[[133 126 145 155 126 134]
 [153 114 110 118 125 112]
 [116 140 116 120 129 131]
 [122 134 133 114 119 135]
 [101 125 125 126 127 128]
 [131 134 136 130 115 137]
 [126 118 126 106 116 139]
 [122 141 137 140 131 125]]
->
[[122 141 137 140 131 125]
 [133 126 145 155 126 134]
 [153 114 110 118 125 112]
 [116 140 116 120 129 131]
 [122 134 133 114 119 135]
 [101 125 125 126 127 128]
 [131 134 136 130 115 137]
 [126 118 126 106 116 139]]

[[140 125 148 121 125 114 127 130 143 116]
 [127 137 100 134 118 130 135 124 121 126]
 [137 126 126 123 124 124 129 124 135 116]
 [139 123 125 124 126 132 126 125 133 114]]
->
[[139 123 125 124 126 132 126 125 133 114]
 [140 125 148 121 125 114 127 130 143 116]
 [127 137 100 134 118 130 135 124 121 126]
 [137 126 126 123 124 124 129 124 135 116]]

[[138 137 140 142 148 127]
 [139 154 141 135 137 138]
 [141 128 151 140 143 120]
 [120 130 154 146 137 125]]
->
[[120 130 154 146 137 125]
 [138 137 140 142 148 127]
 [139 154 141 135 137 138]
 [141 128 151 140 143 120]]

[[138 125 117 124 111 125 130 112 106]
 [116 113 116 145 132 108 145 112 141]
 [108 143 125 131 121 112 115 139 129]
 [110 134 140 109 116 130 133 147 145]]
->
[[110 134 140 109 116 130 133 147 145]
 [138 125 117 124 111 125 130 112 106]
 [116 113 116 145 132 108 145 112 141]
 [108 143 125 131 121 112 115 139 129]]

[[137 122 124 122 118 145 125]
 [129 149 133 115 100 135 125]
 [128 138 138 112 106 133 128]
 [128 144 128 131 116 133 129]
 [128 135 123 133 132 125 123]
 [129 117 134 125 128 134 134]
 [129 135 122 131 129 127 122]
 [132 135 126 120 114 134 122]
 [129 141 125 129 120 130 124]]
->
[[129 141 125 129 120 130 124]
 [137 122 124 122 118 145 125]
 [129 149 133 115 100 135 125]
 [128 138 138 112 106 133 128]
 [128 144 128 131 116 133 129]
 [128 135 123 133 132 125 123]
 [129 117 134 125 128 134 134]
 [129 135 122 131 129 127 122]
 [132 135 126 120 114 134 122]]

[[152 107 122 126 134 121 132 125 119 118]
 [108 133 115 111 118 121 120 109 130 146]
 [114 129 114 106 125 121 131 104 130 150]
 [122 100 116 116 116 114 108 116 116 126]
 [134 133 131 130 138 132 141 131 131 126]
 [125 109 128 122 119 126 115 123 125 126]
 [132 142 138 134 138 140 140 136 137 124]
 [124 139 126 123 131 131 136 123 134 130]
 [115 134 130 129 128 129 125 129 130 131]]
->
[[115 134 130 129 128 129 125 129 130 131]
 [152 107 122 126 134 121 132 125 119 118]
 [108 133 115 111 118 121 120 109 130 146]
 [114 129 114 106 125 121 131 104 130 150]
 [122 100 116 116 116 114 108 116 116 126]
 [134 133 131 130 138 132 141 131 131 126]
 [125 109 128 122 119 126 115 123 125 126]
 [132 142 138 134 138 140 140 136 137 124]
 [124 139 126 123 131 131 136 123 134 130]]

[[139 111]
 [133 142]
 [121 140]
 [112 100]]
->
[[112 100]
 [139 111]
 [133 142]
 [121 140]]

[[133 115 116 119 133 135 128 136 127]
 [127 127 127 128 132 125 130 127 128]
 [140 110 114 118 118 147 127 150 128]
 [117 141 136 134 133 110 141 113 117]
 [140 116 122 122 117 149 110 144 139]
 [123 140 131 128 132 119 135 117 122]
 [121 126 126 126 136 117 135 119 112]
 [127 142 131 132 123 123 146 129 128]]
->
[[127 142 131 132 123 123 146 129 128]
 [133 115 116 119 133 135 128 136 127]
 [127 127 127 128 132 125 130 127 128]
 [140 110 114 118 118 147 127 150 128]
 [117 141 136 134 133 110 141 113 117]
 [140 116 122 122 117 149 110 144 139]
 [123 140 131 128 132 119 135 117 122]
 [121 126 126 126 136 117 135 119 112]]

[[107 134 107 113 111 136 130 116 133]
 [144 121 144 138 116 132 142 119 143]
 [121 120 116 145 110 122 134 141 142]
 [142 151 150 121 134 128 142 134 108]
 [146 112 144 150 119 137 130 147 136]
 [150 129 108 104 132 130 123 131 110]
 [107 118 108 105 117 124 148 109 116]]
->
[[107 118 108 105 117 124 148 109 116]
 [107 134 107 113 111 136 130 116 133]
 [144 121 144 138 116 132 142 119 143]
 [121 120 116 145 110 122 134 141 142]
 [142 151 150 121 134 128 142 134 108]
 [146 112 144 150 119 137 130 147 136]
 [150 129 108 104 132 130 123 131 110]]
---
[[124 110 145 106 150 137 151 105]
 [116 137 107 124 127 105 151 145]
 [145 116 142 121 147 106 135 141]
 [112 134 134 125 143 108 141 108]
 [150 151 146 126 104 118 132 111]
 [145 119 152 142 118 143 103 108]
 [144 146 114 128 109 133 110 126]
 [152 125 131 124 147 130 121 119]
 [147 115 132 143 153 141 133 125]
 [110 105 125 125 114 148 113 108]
 [152 137 102 108 154 104 148 152]
 [109 128 154 112 103 129 142 139]]
->
[[109 128 154 112 103 129 142 139]
 [145 119 152 142 118 143 103 108]
 [150 151 146 126 104 118 132 111]
 [124 110 145 106 150 137 151 105]
 [145 116 142 121 147 106 135 141]
 [112 134 134 125 143 108 141 108]
 [147 115 132 143 153 141 133 125]
 [152 125 131 124 147 130 121 119]
 [110 105 125 125 114 148 113 108]
 [144 146 114 128 109 133 110 126]
 [116 137 107 124 127 105 151 145]
 [152 137 102 108 154 104 148 152]]

[[122 128 128 128 120 122 120]
 [144 140 125 127 123 124 127]
 [127 130 134 127 133 137 137]
 [124 139 142 131 138 131 133]
 [138 119 115 122 123 131 140]
 [140 137 133 132 141 145 149]]
->
[[124 139 142 131 138 131 133]
 [127 130 134 127 133 137 137]
 [140 137 133 132 141 145 149]
 [122 128 128 128 120 122 120]
 [144 140 125 127 123 124 127]
 [138 119 115 122 123 131 140]]

[[118 126 116 134 139 100 132 143 142 131]
 [105 125 115 140 140 112 125 150 142 121]
 [134 131 114 127 126 106 128 139 151 125]
 [117 125 120 127 136 109 122 144 142 122]
 [121 128 110 125 139 111 125 144 144 110]]
->
[[117 125 120 127 136 109 122 144 142 122]
 [118 126 116 134 139 100 132 143 142 131]
 [105 125 115 140 140 112 125 150 142 121]
 [134 131 114 127 126 106 128 139 151 125]
 [121 128 110 125 139 111 125 144 144 110]]

[[153 132 147]
 [129 145 106]
 [134 138 148]
 [112 125 126]
 [155 130 113]]
->
[[134 138 148]
 [153 132 147]
 [112 125 126]
 [155 130 113]
 [129 145 106]]

[[116 120 132 132 132 114 137 115 140 143 131 117]
 [135 129 127 115 126 123 122 141 120 117 120 129]
 [134 134 112 124 121 139 132 127 128 115 132 134]
 [133 130 150 126 116 144 126 135 128 128 133 141]
 [138 118 143 154 146 146 123 132 126 138 137 120]]
->
[[133 130 150 126 116 144 126 135 128 128 133 141]
 [138 118 143 154 146 146 123 132 126 138 137 120]
 [116 120 132 132 132 114 137 115 140 143 131 117]
 [135 129 127 115 126 123 122 141 120 117 120 129]
 [134 134 112 124 121 139 132 127 128 115 132 134]]

[[124 124 125 130 132 129 133 128 119 123 125 124 126 128 116]
 [125 130 130 127 130 128 137 131 129 128 131 130 119 124 123]
 [124 131 119 121 120 126 107 129 139 134 123 121 140 126 146]]
->
[[125 130 130 127 130 128 137 131 129 128 131 130 119 124 123]
 [124 124 125 130 132 129 133 128 119 123 125 124 126 128 116]
 [124 131 119 121 120 126 107 129 139 134 123 121 140 126 146]]

[[123 122 124 138 117 127 124 143 108 142 116 127 121 125 153]
 [129 125 129 124 109 118 145 138 137 129 117 130 130 122 101]]
->
[[129 125 129 124 109 118 145 138 137 129 117 130 130 122 101]
 [123 122 124 138 117 127 124 143 108 142 116 127 121 125 153]]
